Each path below is one point turned by a fixed rotation once a step. After each direction that follows a path, write how fast that rotation turns it, in degrees a step (0 if it stays still).
Each turn is a multiple of 5 degrees from 10 to 175, or 0.
Each row of a path follows its step; steps can be skipped.
path 1
step 0: [-26  18   7 -49   4  16 -30 -36 -13   3 -14  71  42  43  28 -29 -27 -39
  25 -30   9  -5   0 -22  24 -15   2  28  -3  66  20  11  -1 -74 -27 -54
  26 -12  21]
step 1: [-35 -28 -15 -74  52 -28  -2  30   3 -49   9  25   4  39  -4   2 -48 -16
  -1  29  37 -63  28  -8  20 -21  44  12  40  35  -8  -4   2 -28 -33 -27
 -18 -47  34]
step 2: [  1 -81  -2 -59  38  -1 -38  -4  19  11  38  84  17  27   1 -12 -21  14
 -27  63 -34  14   3 -15   0 -40  22  31  36  26   3   8 -22  25 -12 -10
 -26   3 -26]
step 3: [  6 -53   9  -8  67   2  18 -17  18  -3  32  83  25  -7  31 -13 -58  58
  -5  31 -33 -19 -10 -23   6  33 -32  -5  22 -45   6 -31 -13 -63  -9  -4
  10   8  18]
step 4: [-33   5  28 -28  -3  51   9 -21  -8  11   2  65   0 -37  13  12 -41  87
  31  38  15  19 -19  -4   6 -31  -8   5  19   2 -13  39  -2 -62  32 -37
 -32 -41  30]
step 5: [-88  -6  16  26   4 -40  36  23  34  22 -29  56 -20  11  -4  40 -57  53
  -6  21 -18 -18  29  -3  32 -44  10 -19  15  22 -24  57   8 -39  -9  13
   5  -6  -8]
step 6: [-52  17  -5  14  38  28 -23 -19  65  61 -13  29   5  56   8  26  -1 -13
 -19   9 -34 -16  10 -51  11 -44 -18  38  16 -19  36  58 -12 -45  -9  17
 -42 -13   0]
step 7: [-14 -29  19 -44  49  50  27  16  45  13 -31 -22  23  58  23  -2 -17   4
  20  25 -42 -32  40  -5   4   6  26 -36  17 -31  46  38  42 -52  23   9
 -23  16  48]
step 8: [  1 -41  37 -40 -29  52  -8  -5 -12   8  28   6 -15  18   4  -6 -46  21
   3  17 -40 -39 -10  29  22 -24   5  21   5 -23  22 105  35  13 -27  -4
 -37  42  46]
step 9: [ -9 -12  36 -20  16   0 -28 -37 -11  31 -13  34 -11  37  11 -32 -70  -8
  29  -6 -27 -39 -29   6 -21   1  -5 -22 -15  16 -27  62  10 -55 -52  26
  48  68   3]
step 10: [ -8  25   1 -32  76  47 -20  -5 -23   9  -1 -11 -33   7  11   9 -42   7
  18  11  31 -58 -28 -45 -22 -12  38  60 -23  29  -7  54 -23 -53 -29  -4
  29 -12  33]
Speeds:
[-11 -13   2  -1 -12 -17  -1   6 -12 -16   0 -11   0  -9 -16   0  -5   4
   7   9  -3   5  -6  -3  10 -18  13 -15   0   0   1  13   1  13  -8  -3
 -18   4  -6]
110
[  9  -8  -2   8  -7 -17  -8   0  -7 -10   3   8  23   8   3   8   1   6
 -12  12   9  -7  11   3  -8 -10 -18   0  13   8   8   0  -2 -13  13 -16
   0  -5  -3]
20
[-14  -1   8  21   2   7 -15   7   7  -5  -9  -1   8   4  -3 -10  12   5
  -5  -4  -2  -3   4  18 -13  -1  -3  -7 -19   0  13  14   5   1  -4  12
  -5  -3  20]
35
[ -1  14   4 -14  13   7   9   1  -2 -10   3 -13  -2   7   0  -3  10   7
   7  14  10 -11  -8  10   0  10  11 -10  -8   4  -7   6   1  -5  24 -12
 -11 -18   1]
115
[-13  13  12   2  -7  -3  15   0   9  -8 -12   2 -10   4  -1  17   8  10
  11   7   6  12  10  -6   7   8 -17   8  -4   1  15  -3 -13  -1   7   5
 -12  15  -6]
45
[  1   4   9  -9  -2   1 -15  -9  -9  13 -11  -5 -10   3  -4   9  -5   4
 -15 -19 -10 -11  13  -4  12  11  -3 -18   1   6  18  -2   7   6   1 -10
  -9  -9  -7]
45
[-21   5 -10  -9   5   1  -3  13   3   2   1  -3  21  -2  21   7   4 -21
  -2   6  -4  -6  13 -12  -7   6   2   3   3   1  -4  -3   8  17  -2   4
 -16  -2  -5]
70
path 2
step 0: [-11 -36  37  37  20  -1  30  -1 -22  10  28 -23 -43 -71  -1 -15 -25  20
  -5 -27  13 -29 -16 -14 -38 -63  -7  45 -56 -11 -14  -9  -9  33 -10 -24
 -28 -26  33]
step 1: [-30 -20 -22  63  44  -7  43  42 -14   1  80 -21  26 -22  19  10 -54 -43
  28  27 -19 -12 -23 -27 -34 -15  11  -6  20   2  -2  17  11  19  28  11
 -31  13  13]
step 2: [-12  -2  35   9 -37   7 -11  42 -20  -2  74 -39   6  -7  49 -10 -36  30
  27 -37 -37  -6  -2  11  -1 -38   7  51 -22  26  -9   0  33 -37  58  11
   3  -5 -27]
step 3: [-19  20 -33  19  38 -22 -10  24 -37 -17  39  -3 -20   6  29 -21   3  32
  49 -17 -83  12 -54  -1  36  -7  19  42 -29  16   0   0 -24  25 -13   0
 -26 -32  43]
step 4: [ 36 -13 -12  53  30  -4  14  16 -18 -13   7 -10  21  50   1  -7  -7 -38
  26   7 -77 -25  12  -7  -6  23 -28  72 -54  -8 -36  30   3  -6  36  -3
  35  14  -1]
step 5: [-17  -7  -2 -21 -51  22  -6  15 -51 -17 -16 -35  15  30  -3 -32 -27  36
  66  -8 -33 -51 -41 -24 -48  28  -4  35 -17  -3 -10  21 -13 -32 -21 -27
  11  21  31]
step 6: [-19  57   6  19  12  20  14 -31 -17  19 -15 -12 -52  66  15 -29 -48 -11
  11  14 -76 -11 -29 -46  21  12  20   5  15 -31  29  20  -1 -11   8 -27
   6  37 -12]
step 7: [-12   1  31  28  -7  23   7 -50 -19 -53 -25  57   5  24  22 -53  -9   7
  24 -46 -12  -5  48 -48   4  41   5  36 -24 -12  27  32  26 -45  11  -9
 -14   0  11]
step 8: [-16  10 -18 -23  32  42 -26 -31 -36 -76 -26  -8 -39 -21 -36 -69   7  -1
  -6  21 -20  15 -11 -60 -34 -29 -10  -6  -7   7  21  34 -17  -5  18  -1
  13  32  23]
step 9: [  6   6 -29   9   5  22   6 -29 -11 -33  12  20  15  12  -9 -14 -38   1
 -29  77  -5  46  17  -9 -25   5  45 -12 -31 -20  16  38  22 -65  23 -75
  -5   8 -22]
step 10: [-41  25   4  17 -39  36 -13 -36  62 -51   8 -21  -9 -10 -34 -70   1  -2
   8   4  26  24 -25   7  19   0  27   1 -38  19  -8 -22  59 -34   5 -34
   4   0  35]
Speeds:
[-19  -4   3 -25  15  10   0  12 -12   2   1  -5  -3  15  -3  -2   1  14
 -12  -7   0  -3   8  -7  -2   0 -12  -8  -6   8 -14 -16  11   4   2 -10
  -5  -1   3]
130
[ 11 -11 -15 -15  13  -5  -5  -4  -4  -6 -11  12  -2   0  -1  -9   1   0
 -12   0  -4  -8  10   5  10  -9  -4  15 -12   1  12  11  -8   8   9  18
  -2 -19   9]
85
[ -6   1  -8   3   6  14 -14  17  19  -5  13  -2   9  -3  10  -7  -3  -1
  -4  10  -6  17   2  16  -3   0  10   9  -4  23 -10   1  -3   2  -9   0
   8 -11  -3]
45
[ -8  -2  22  -7 -20  -1 -10   4  10  -4  -8  10   8 -11   0   1  15   8
   4 -10   1 -14   3   1 -11  -8  12  12  -5  -7 -11   7   5  -7   4 -12
  -4 -16   6]
145
[ -5  -6 -11  12   8 -11  -4  -1   8  14   7 -15   6 -13  -5 -14   7  11
  -4   2  17  15   4  -9 -11  -8   8  -6  -8 -10  11  -6  13   0  19   0
  -3  -7   3]
35
